Each named move below is a turn or a mirror, shown by a few rows before and after it. Which moves, in which order, take the first row of each later pair to the second? The first pair is answered.
move Meb:
10,16,-21,32,12,-7,-13,-6,-9,-13,29,-5,-17,24,29,18,8,30,-34,8,40,-11,-1 -> 11,15,-21,32,9,-6,-16,-5,-12,-16,29,-6,-18,24,28,15,4,30,-34,9,38,-11,2
4,31,-9,10,-16,7,7,-23,-25,-36,3,-3,-4,-6,1,-9,-26,7,14,26,-8,1,-14 -> -27,31,-13,5,2,13,15,-20,-7,-25,-2,0,-7,3,5,-12,-3,9,18,24,15,23,-22
-17,3,5,-21,1,13,14,9,4,-22,-3,-38,0,-6,-9,8,8,25,-5,-7,31,-6,-7 -> 4,1,8,-16,-10,8,8,7,-9,-32,1,-41,7,-12,-11,13,-8,25,-11,-6,16,-21,0
32,-3,26,32,13,-11,3,32,-8,6,5,-11,18,-10,-15,-28,6,0,-9,18,-85,-19,-8 -> -28,1,20,23,47,4,16,38,23,27,-5,-2,10,11,-12,-38,50,7,2,12,-39,18,-26
move sef:
22,47,-11,-20,-52,33,-37,-50,0,-6,11,40,-32,-3,17,6,-50,-18,26,12,20,16,21 -> 32,26,7,-40,-55,41,-27,-32,-2,-2,11,39,-27,-14,14,7,-39,-26,18,10,25,31,44
-13,14,-24,4,19,1,14,-9,-6,-14,14,-4,-7,26,20,21,2,28,-8,-24,66,10,-21 -> 44,-28,32,-16,-7,2,30,43,-30,-1,6,0,14,-15,-6,2,14,16,-19,-17,3,14,24
5,-7,5,-27,-15,-7,-1,-7,1,27,-26,12,34,4,-45,-49,4,-2,23,26,-26,10,-6 -> -27,14,-24,-18,1,-8,-9,-36,15,19,-22,10,24,28,-32,-36,-1,3,27,22,14,12,-27
57,-13,11,22,-46,-22,-28,7,-14,-13,-11,-13,-9,0,-2,14,-12,-5,-12,8,-14,-23,24 -> 21,12,-23,34,-29,-21,-37,-23,2,-20,-5,-16,-23,25,13,25,-16,3,-5,3,30,-25,-3
move pese:
-15,39,-11,7,2,-14,-10,-25,14,5,9,21,-3,14,15,8,-6,-9,12,11,29,9,-19 -> 14,37,-6,4,-20,-18,-18,-29,-1,-5,9,22,-3,1,12,13,-28,-15,6,17,9,-7,-6
45,-34,21,1,-8,-18,18,25,-29,-17,8,-17,10,-13,6,4,-8,-12,-29,-8,-17,-13,46 -> -19,-27,7,13,43,-12,33,32,-1,2,2,-20,12,21,14,-5,42,4,-18,-18,24,13,18
-4,16,-3,-12,-4,1,0,-2,12,-13,1,12,-18,2,-31,-28,-26,-2,34,2,-32,-29,-17 -> -25,17,-5,-12,9,4,4,-2,24,-4,-1,13,-20,11,-29,-32,-10,-1,39,-2,-17,-16,-27
31,-1,-4,51,-16,-22,-12,-1,16,-37,1,-18,24,-5,22,45,-11,8,0,-16,-25,-39,-34 -> -33,-3,-8,9,-2,4,-3,-4,59,-11,-13,-4,-5,5,25,45,27,1,10,-13,46,25,-41
move potom:
-26,3,0,-7,-4,0,16,24,12,27,-13,13,21,7,-17,25,17,34,28,6,-4,5,4 -> -31,8,-5,-5,-2,-3,13,16,13,25,-11,13,19,16,-16,29,13,36,30,5,3,2,0
-18,26,-13,-27,-15,5,20,2,45,14,23,9,-21,-4,-5,5,25,-23,32,9,15,35,-10 -> -2,0,5,-16,10,0,40,33,33,12,30,-8,4,-1,-3,4,51,-17,18,-5,7,31,2
-8,23,-19,37,14,-14,-9,-10,-14,-15,7,-9,9,12,13,6,-14,6,5,-3,-6,-40,-25 -> 14,9,14,-6,-31,2,-11,6,-11,2,-11,21,-3,-29,-13,-7,-23,-15,11,16,-40,-20,0

Each pair is two moves apart.
20,-14,41,-31,-33,-12,-22,11,-17,16,-36,35,-7,-22,-10,-19,3,-7,13,17,-45,29,10 -> -13,25,3,-20,-35,-12,-42,-34,-3,8,-36,41,-24,-5,-2,-10,-21,-8,29,25,-21,23,-18
potom then potom
-15,32,9,4,1,-18,13,-14,25,15,27,-10,-19,-6,8,1,-4,-5,2,12,7,-22,-20 -> -16,30,10,-1,0,-16,14,-17,26,15,26,-7,-24,-10,7,3,-6,-6,2,14,11,-17,-17
Meb then pese
-32,18,-29,21,-2,-15,-30,-26,-18,-20,15,-10,-49,36,-2,37,-29,-14,16,4,16,35,-13 -> -17,-19,-6,15,19,-16,-8,2,-24,-24,26,-33,-29,40,9,45,-1,-12,-11,-13,39,46,14
sef then potom
-22,6,-29,-4,12,14,3,-33,30,-16,32,-14,-16,30,40,57,-2,13,-3,-9,101,32,-15 -> -29,4,-25,-10,11,19,3,-30,37,-8,27,-9,-17,27,36,54,4,12,1,-7,102,41,-18
pese then Meb
-52,27,14,-20,29,20,25,16,25,35,-16,-13,11,17,-14,-4,65,-11,-26,17,12,48,-19 -> 24,52,-17,39,6,-19,-7,-28,-30,-24,15,-41,28,20,4,26,-15,0,-47,12,-34,-44,-18
Meb then potom
-27,-30,-5,-16,-8,7,19,-5,-15,35,-13,23,6,7,-16,28,34,-13,-5,-6,34,30,13 -> 28,-25,-8,2,-37,-10,2,-17,-46,8,-2,17,14,-7,-16,40,-11,-15,-14,-2,-11,-14,26
potom then pese
3,-24,18,27,33,-6,21,8,-23,7,40,-36,27,2,11,-10,29,6,-15,4,-36,9,34 -> -10,-35,26,-25,4,16,18,-2,-2,19,31,-20,0,-17,4,-3,23,-11,-14,17,0,50,52
Meb then pese
35,-5,-8,20,11,-32,-21,-24,-26,14,-4,-7,-23,-7,7,-7,14,5,17,17,9,-25,-9 -> 47,-22,10,2,8,-26,-14,-7,-27,18,-4,-7,-20,-19,5,-6,23,-1,8,16,10,-11,12
sef then sef
-20,29,3,9,-20,7,-10,2,12,22,-37,25,-4,-12,-40,-38,7,3,43,22,-59,-9,-25 -> 37,22,-10,5,-53,2,-32,-29,-16,-24,-13,2,-5,-20,-18,5,-51,-5,10,19,-37,-38,6
sef then Meb
2,-3,3,-28,-29,9,-10,-9,6,-9,1,14,-19,-21,3,2,-21,-2,1,7,0,26,11 -> 2,4,3,-17,-30,4,-12,-5,5,-5,-4,19,-15,-23,-6,-8,-23,0,8,11,-25,15,3
Meb then sef
-16,-19,0,-39,4,-1,15,23,17,13,-31,24,4,-18,-25,-18,54,10,-3,-7,33,44,23 -> 17,-22,13,-17,1,-13,17,42,-8,11,-30,24,25,-28,-33,-30,51,15,-5,-8,-22,14,26
potom then sef
19,-14,23,8,-6,-9,5,31,-12,6,-8,1,13,-16,2,-17,11,-4,0,-7,-44,-11,11 -> 1,2,19,-11,-27,2,-7,14,3,15,-19,22,-8,-27,-8,-19,-3,-12,15,6,-40,1,3
sef then potom
-11,-39,-7,-13,-22,16,-1,-24,1,-10,13,-4,5,14,15,48,-23,4,-23,-4,88,24,10 -> 41,-25,19,18,-58,0,-13,1,-33,-1,-4,22,19,-23,-25,6,-50,7,2,18,-46,-23,4
potom then sef
12,5,-6,23,3,5,-25,1,-16,-27,11,13,28,8,0,10,-40,23,-25,9,31,1,20 -> -15,-1,1,11,17,15,-15,14,0,-13,5,16,25,13,-2,7,-10,21,-23,9,52,28,18
sef then Meb
-6,26,-5,30,-9,-10,-13,-2,-20,-6,-7,0,-10,5,-11,-15,5,5,8,9,-28,-26,-31 -> -33,24,-17,11,5,2,-8,-14,1,-8,-3,-6,-20,18,3,-1,17,5,2,4,32,-1,-31
potom then sef
-4,-13,-1,-8,16,8,8,-10,13,14,3,-8,-8,0,1,11,14,-9,1,6,10,10,13 -> 1,-7,-6,11,27,-2,10,-5,4,8,5,-16,4,8,4,7,14,-2,1,1,0,-8,4
Meb then pese
43,16,-30,38,-17,-16,-24,-41,-30,-40,30,-32,9,13,29,24,-54,7,-10,-19,5,-46,-3 -> 39,15,-32,30,-21,-14,-26,-48,-23,-42,32,-32,3,13,32,31,-57,4,-13,-19,21,-39,0
pese then Meb
-7,-30,26,-11,23,18,17,72,5,9,7,7,28,14,-19,-41,42,21,11,-6,-4,9,-11 -> -15,32,-41,27,10,-2,-23,-9,-3,-29,18,4,6,39,2,-14,-30,31,24,0,12,-38,-51
Meb then potom
-5,11,5,-16,-50,27,-51,-32,-19,14,-30,35,-20,-26,-33,-11,-36,-20,-1,-3,-11,30,-11 -> -29,32,-32,17,-16,15,-57,-58,-18,-2,-16,18,-15,9,-9,1,-37,-3,-2,-16,21,12,-36
potom then potom
-3,8,23,-20,-33,22,-1,-8,1,23,-33,34,-11,-16,-25,-18,5,-1,5,18,-7,44,6 -> -32,14,14,5,2,18,9,-2,9,28,-31,29,-3,6,-21,-26,36,11,10,8,3,44,-17
pese then pese
-45,3,-9,9,37,-16,-10,-8,-13,-19,46,-1,24,27,24,-17,-6,-21,-10,-42,24,-27,16 -> -24,-27,26,-12,29,-9,1,23,-17,-11,42,2,32,8,15,-23,12,-31,-19,-41,11,-10,44
sef then Meb
3,12,-18,25,27,12,-9,-16,5,-24,-5,-6,12,12,11,27,-9,28,6,8,-11,-21,-1 -> -1,0,-9,-20,3,28,-8,-21,22,-18,-12,3,-4,-2,8,35,-12,13,3,15,19,13,21
sef then potom
24,-32,28,-37,54,-9,31,22,34,3,-4,-26,31,35,29,15,42,6,-39,8,24,23,-3 -> 60,26,-2,5,8,-32,-11,-21,4,-18,-8,-7,25,23,15,6,-33,10,-13,31,-66,-46,-36
pese then sef
19,43,-18,20,20,-35,5,-42,-5,-52,-1,-18,9,36,61,29,-36,6,-19,19,6,-46,18 -> -47,23,19,-53,12,9,27,-6,50,13,-39,25,-19,14,30,-2,26,-14,9,38,31,51,25
potom then Meb
-26,-48,21,12,11,-53,10,-21,-18,13,16,-35,28,35,14,-13,22,12,12,-2,-21,36,-38 -> -13,-59,39,-7,-6,-48,12,-8,-19,20,10,-25,26,17,1,-20,21,3,11,4,-38,46,-25
potom then potom
6,-10,9,10,10,12,10,-4,-31,3,16,-6,-5,0,14,-6,5,2,-14,-22,-5,-20,-9 -> -7,-10,6,-16,0,23,7,-12,-15,7,13,-2,-19,-3,14,1,2,-7,-14,-18,24,2,-4
sef then pese
-9,-1,-3,7,19,0,9,5,4,6,9,-17,6,7,8,-1,22,5,3,-14,11,-13,-10 -> 14,-10,11,0,9,-1,10,16,-7,5,8,-16,12,-5,4,-6,18,3,-2,-15,-9,-19,4
sef then Meb
-10,-15,39,37,29,-15,6,40,-22,3,-12,16,33,-18,-23,-61,33,18,12,12,-30,-33,6 -> -30,-24,47,-29,-6,16,0,25,10,17,-26,37,-1,-38,-28,-50,30,-4,15,26,16,21,27
Meb then pese
-14,-24,15,-45,-9,13,0,8,9,6,-7,3,-8,-7,-4,10,30,-14,-14,1,42,42,18 -> 0,11,-11,46,23,-28,-7,6,-25,-9,6,-11,25,17,-2,-6,20,16,-4,-10,-29,-36,-28
sef then potom
39,22,1,-30,-28,10,3,-34,36,-9,6,10,5,-17,14,21,-17,-32,8,10,-29,-31,-5 -> 19,30,-12,13,20,-4,16,-22,34,-5,15,-3,25,12,21,10,10,-13,13,-6,-37,-49,-36
pese then Meb
-3,-34,42,-1,31,7,59,75,-11,28,-18,24,17,0,-47,-22,75,-5,26,24,-43,38,2 -> -17,15,3,-55,-50,30,10,-10,12,18,-33,62,-47,-23,-52,0,-10,-32,50,59,-13,51,-8
sef then pese
14,1,-17,38,17,-29,-9,-18,-19,-36,15,-24,19,29,18,16,-17,4,-14,-14,-10,-46,0 -> -16,2,12,-43,-41,10,-16,-13,23,12,-25,32,-25,-16,-21,-9,-14,-24,19,23,-18,22,12
Meb then potom
-5,-11,1,-13,-19,15,28,6,6,-5,0,-14,0,18,2,-6,-1,-3,17,8,37,8,15 -> -10,0,2,12,-7,8,34,20,2,4,-6,-8,11,23,-8,-26,14,7,28,8,3,-4,-2
sef then pese
-23,-6,-35,-11,-37,16,-9,-21,43,-10,15,-4,-34,3,37,25,-28,2,-33,-2,39,20,-29 -> 3,-30,-4,47,11,-8,23,47,12,-1,19,-17,19,12,23,-10,22,26,-36,-20,-41,-17,-36
sef then pese
-70,12,3,-48,-4,23,5,3,53,35,-28,36,-38,-2,-14,-14,33,-3,26,15,37,70,-11 -> -45,5,-4,55,75,-24,30,37,5,9,1,-14,25,48,8,-21,65,35,5,-24,0,-5,-31
sef then potom
6,-5,-15,19,30,-6,38,-5,-25,8,9,-24,27,22,7,-18,7,-8,-1,-16,15,1,-14 -> -4,-11,-9,-25,4,14,35,-13,-6,17,3,-12,4,5,4,-10,-1,-23,0,-5,40,34,1
Meb then pese
59,31,2,-8,-59,3,-23,-61,1,6,-5,32,-8,-33,-34,-14,-61,-21,20,4,-45,-30,-44 -> 14,-40,55,-17,29,17,47,38,28,50,-4,13,28,-13,-35,-43,73,-10,3,-31,-4,36,-26
Meb then potom
-18,5,-20,-6,-27,-14,-6,-27,8,-18,-6,-15,-26,-12,5,19,-27,-17,-10,8,35,6,5 -> 2,-18,-10,19,6,-29,14,0,-13,-26,10,-39,3,0,15,21,-2,-8,-26,-11,28,-12,14
sef then potom
32,-34,-4,-1,2,8,5,-9,-21,-32,6,-29,16,8,25,18,-8,-8,-30,-26,37,-4,19 -> 44,-21,1,-23,-47,14,-13,-21,-21,-26,-10,-1,-1,-22,4,8,-38,-21,-14,-3,0,-2,22
potom then sef
13,-4,-6,29,22,1,3,15,-30,6,-12,15,20,-9,-8,-15,5,1,7,-3,-54,-29,-16 -> -31,12,-18,8,18,14,-1,-5,-1,25,-26,33,-3,-7,-13,-20,11,-5,26,7,-25,1,-34
Meb then potom
17,7,7,5,9,-27,4,13,-12,-14,-4,-44,42,-12,9,11,-21,15,0,8,-25,-13,-22 -> -35,26,-8,-15,12,-8,-2,-5,22,6,-15,-23,16,-6,4,6,-12,11,24,18,8,20,-45
potom then Meb
-3,14,11,8,1,-14,1,25,-8,25,-14,10,8,-13,-24,-31,4,10,24,7,-58,0,-7 -> 20,28,-17,17,-13,-22,-21,-16,-24,-10,4,-7,4,-5,0,1,-44,10,7,4,-33,-29,-6
sef then Meb
-7,12,0,9,-5,-9,-17,-3,-6,4,0,-12,5,13,30,-14,7,20,-8,24,-15,-25,5 -> 1,0,3,-4,-10,-6,-15,-4,-7,-5,4,-18,4,10,35,-4,6,16,-22,24,3,-19,21
sef then Meb
-2,-37,45,-24,11,4,7,35,15,40,-27,-11,-11,0,11,-22,41,-25,1,-8,3,23,25 -> -31,8,20,-17,-8,4,-14,1,29,50,-41,16,-32,0,-3,-33,15,-26,34,12,-16,13,-13
sef then pese
30,41,-27,-19,-68,-1,-27,-32,-1,-25,-5,17,-14,-16,-17,9,-56,-10,14,26,-29,-16,-12 -> 13,30,-45,49,21,-27,0,-11,-16,-43,23,-31,27,40,15,18,-8,20,-8,-13,3,-46,-32
potom then sef
